[[141 124 117 117 124 126 133]
 [129 134 116  98 130 132 125]
 [116 130 137 132 136 123 116]
 [ 99 119 117 121 127 143 130]
 [124 125 118 123 130 125 143]
 [138 135 125 114 127 117 118]]
=>
[[133 126 124 117 117 124 141]
 [125 132 130  98 116 134 129]
 [116 123 136 132 137 130 116]
 [130 143 127 121 117 119  99]
 [143 125 130 123 118 125 124]
 [118 117 127 114 125 135 138]]

[[133 130 132 126 126 129 137 124 125]
 [131 125 138 129 139 132 126 124 131]
 [132 126 132 127 127 130 129 133 124]
 [127 127 122 122 148 130 124 126 121]
 [132 123 120 128 128 120 131 125 125]
 [127 129 133 124 138 127 128 135 126]
 [128 131 128 129 137 129 136 127 124]
 [132 126 119 132 154 130 135 137 130]
 [130 129 119 124 120 130 127 130 130]]
=>
[[125 124 137 129 126 126 132 130 133]
 [131 124 126 132 139 129 138 125 131]
 [124 133 129 130 127 127 132 126 132]
 [121 126 124 130 148 122 122 127 127]
 [125 125 131 120 128 128 120 123 132]
 [126 135 128 127 138 124 133 129 127]
 [124 127 136 129 137 129 128 131 128]
 [130 137 135 130 154 132 119 126 132]
 [130 130 127 130 120 124 119 129 130]]

[[114 152]
 [140 138]
 [135 131]]
=>
[[152 114]
 [138 140]
 [131 135]]

[[103 107 104 152 108 103 103 103 127 113 121 108 104 103]
 [147 151 153 121 151 152 151 150 140 155 147 149 150 150]
 [105 113 103 155 111 105 107 103 153 114 152 125 106 102]
 [103 114 102 153 101 110 102 107 149 109 148 114 102 108]]
=>
[[103 104 108 121 113 127 103 103 103 108 152 104 107 103]
 [150 150 149 147 155 140 150 151 152 151 121 153 151 147]
 [102 106 125 152 114 153 103 107 105 111 155 103 113 105]
 [108 102 114 148 109 149 107 102 110 101 153 102 114 103]]

[[151 147]
 [148 145]
 [149 154]
 [151 149]
 [110 145]
 [110 112]
 [123 135]
 [144 129]
 [111 104]
 [106 107]
 [141 150]
 [146 151]]
=>
[[147 151]
 [145 148]
 [154 149]
 [149 151]
 [145 110]
 [112 110]
 [135 123]
 [129 144]
 [104 111]
 [107 106]
 [150 141]
 [151 146]]

[[143 131 139 125 126 115 118 112 101 115 135 148 107 137 139]
 [141 121 129 123 142 134 133 145 122 109 134 111 126 123 123]]
=>
[[139 137 107 148 135 115 101 112 118 115 126 125 139 131 143]
 [123 123 126 111 134 109 122 145 133 134 142 123 129 121 141]]

[[119 137 136 139 135 118]
 [132 121 138 137 147 116]
 [143 143 117 112 141 143]
 [129 128 139 136 147 136]
 [117 129 143 108 144 148]
 [128 132 117 142 120 119]
 [145 145 106 148 113 115]
 [127 113 126 127 117 117]
 [118 114 132 121 118 146]
 [112 102 154 112 132 123]]
=>
[[118 135 139 136 137 119]
 [116 147 137 138 121 132]
 [143 141 112 117 143 143]
 [136 147 136 139 128 129]
 [148 144 108 143 129 117]
 [119 120 142 117 132 128]
 [115 113 148 106 145 145]
 [117 117 127 126 113 127]
 [146 118 121 132 114 118]
 [123 132 112 154 102 112]]

[[132 135 114 123 133 115 132 126 123 136 118 139 106 137]
 [129 133 121 128 137 122 135 135 131 135 122 137 121 138]
 [125 132 133 155 115 126 137 142 118 126 131 143 141 136]
 [142 133 135 116 140 139 119 116 135 130 132 121 124 122]]
=>
[[137 106 139 118 136 123 126 132 115 133 123 114 135 132]
 [138 121 137 122 135 131 135 135 122 137 128 121 133 129]
 [136 141 143 131 126 118 142 137 126 115 155 133 132 125]
 [122 124 121 132 130 135 116 119 139 140 116 135 133 142]]

[[119 110 135 119 131 122 119 136 126 129 138 127 121 129]
 [104 135 136 135 116 134  99 131 148 110 137 113 142 133]
 [140 120 112 140 150 140 140 112 125 154 108 151 127 139]
 [140 127 134 112 122 111 146 140 111 124 137 124 116 114]
 [133 116 127 123 134 125 134 128 119 136 128 134 118 130]
 [150 121 126 115 133 115 157 132 105 138 127 136 111 118]]
=>
[[129 121 127 138 129 126 136 119 122 131 119 135 110 119]
 [133 142 113 137 110 148 131  99 134 116 135 136 135 104]
 [139 127 151 108 154 125 112 140 140 150 140 112 120 140]
 [114 116 124 137 124 111 140 146 111 122 112 134 127 140]
 [130 118 134 128 136 119 128 134 125 134 123 127 116 133]
 [118 111 136 127 138 105 132 157 115 133 115 126 121 150]]
---
[[135 127 128 128 135 129 133 134 131 131 125 126 133]
 [145 118 136 120 140 132 138 138 144 134 105 110 135]
 [141 124 132 125 139 130 134 136 138 134 115 117 135]
 [131 126 135 126 130 126 125 126 136 131 126 126 127]
 [133 132 130 132 131 132 131 131 132 125 126 127 132]
 [133 118 139 119 133 122 126 126 139 137 122 123 125]
 [124 137 129 136 125 128 123 124 127 124 139 137 126]]
=>
[[126 133 135 127 128 128 135 129 133 134 131 131 125]
 [110 135 145 118 136 120 140 132 138 138 144 134 105]
 [117 135 141 124 132 125 139 130 134 136 138 134 115]
 [126 127 131 126 135 126 130 126 125 126 136 131 126]
 [127 132 133 132 130 132 131 132 131 131 132 125 126]
 [123 125 133 118 139 119 133 122 126 126 139 137 122]
 [137 126 124 137 129 136 125 128 123 124 127 124 139]]

[[139 146 133 135 135 117 143 132]
 [119 136 140 128 155 117 155 137]
 [108 123 129 114 155 138 131 146]]
=>
[[143 132 139 146 133 135 135 117]
 [155 137 119 136 140 128 155 117]
 [131 146 108 123 129 114 155 138]]

[[132 125 127 123 128 135 125 111 123 125]
 [119 119 130 108 122 127 126 124 124 130]
 [121 136 133 100 122 123 132 135 127 143]
 [127 140 120 136 132 135 120 111 131 120]
 [129 123 132 120 135 124 121 135 130 142]
 [136 134 122 138 131 134 130 125 127 119]
 [130 133 125 128 129 129 130 122 126 132]]
=>
[[123 125 132 125 127 123 128 135 125 111]
 [124 130 119 119 130 108 122 127 126 124]
 [127 143 121 136 133 100 122 123 132 135]
 [131 120 127 140 120 136 132 135 120 111]
 [130 142 129 123 132 120 135 124 121 135]
 [127 119 136 134 122 138 131 134 130 125]
 [126 132 130 133 125 128 129 129 130 122]]

[[151 112 121 125 122 125 130 129 129 125 121 120]
 [151 117 111 124 131 123 134 104 140 117 119 128]
 [151 139 124 128 115 121 123 148 122 117 125 123]
 [151 127 119 134 132 122 126 127 130 124 119 135]]
=>
[[121 120 151 112 121 125 122 125 130 129 129 125]
 [119 128 151 117 111 124 131 123 134 104 140 117]
 [125 123 151 139 124 128 115 121 123 148 122 117]
 [119 135 151 127 119 134 132 122 126 127 130 124]]

[[132 129 141 128 126 134 121]
 [132 124 146 128 125 132 116]
 [125 127 120 124 128 124 133]
 [131 123 133 130 128 126 126]
 [135 137 134 132 127 139 126]
 [138 121 151 130 125 133 116]
 [133 128 143 131 126 135 119]]
=>
[[134 121 132 129 141 128 126]
 [132 116 132 124 146 128 125]
 [124 133 125 127 120 124 128]
 [126 126 131 123 133 130 128]
 [139 126 135 137 134 132 127]
 [133 116 138 121 151 130 125]
 [135 119 133 128 143 131 126]]

[[116 128 137 147 141 137]
 [149 121 123 122 135  99]
 [116 136 141 149 141 137]
 [115 153 138 133 157 126]
 [123 148 148 124 126 128]
 [123 148 148 124 126 128]
 [116 128 137 147 141 137]
 [111 144 139 138 128 141]
 [130 113 120 120 125 118]
 [141 130 123 132 129 138]]
=>
[[141 137 116 128 137 147]
 [135  99 149 121 123 122]
 [141 137 116 136 141 149]
 [157 126 115 153 138 133]
 [126 128 123 148 148 124]
 [126 128 123 148 148 124]
 [141 137 116 128 137 147]
 [128 141 111 144 139 138]
 [125 118 130 113 120 120]
 [129 138 141 130 123 132]]
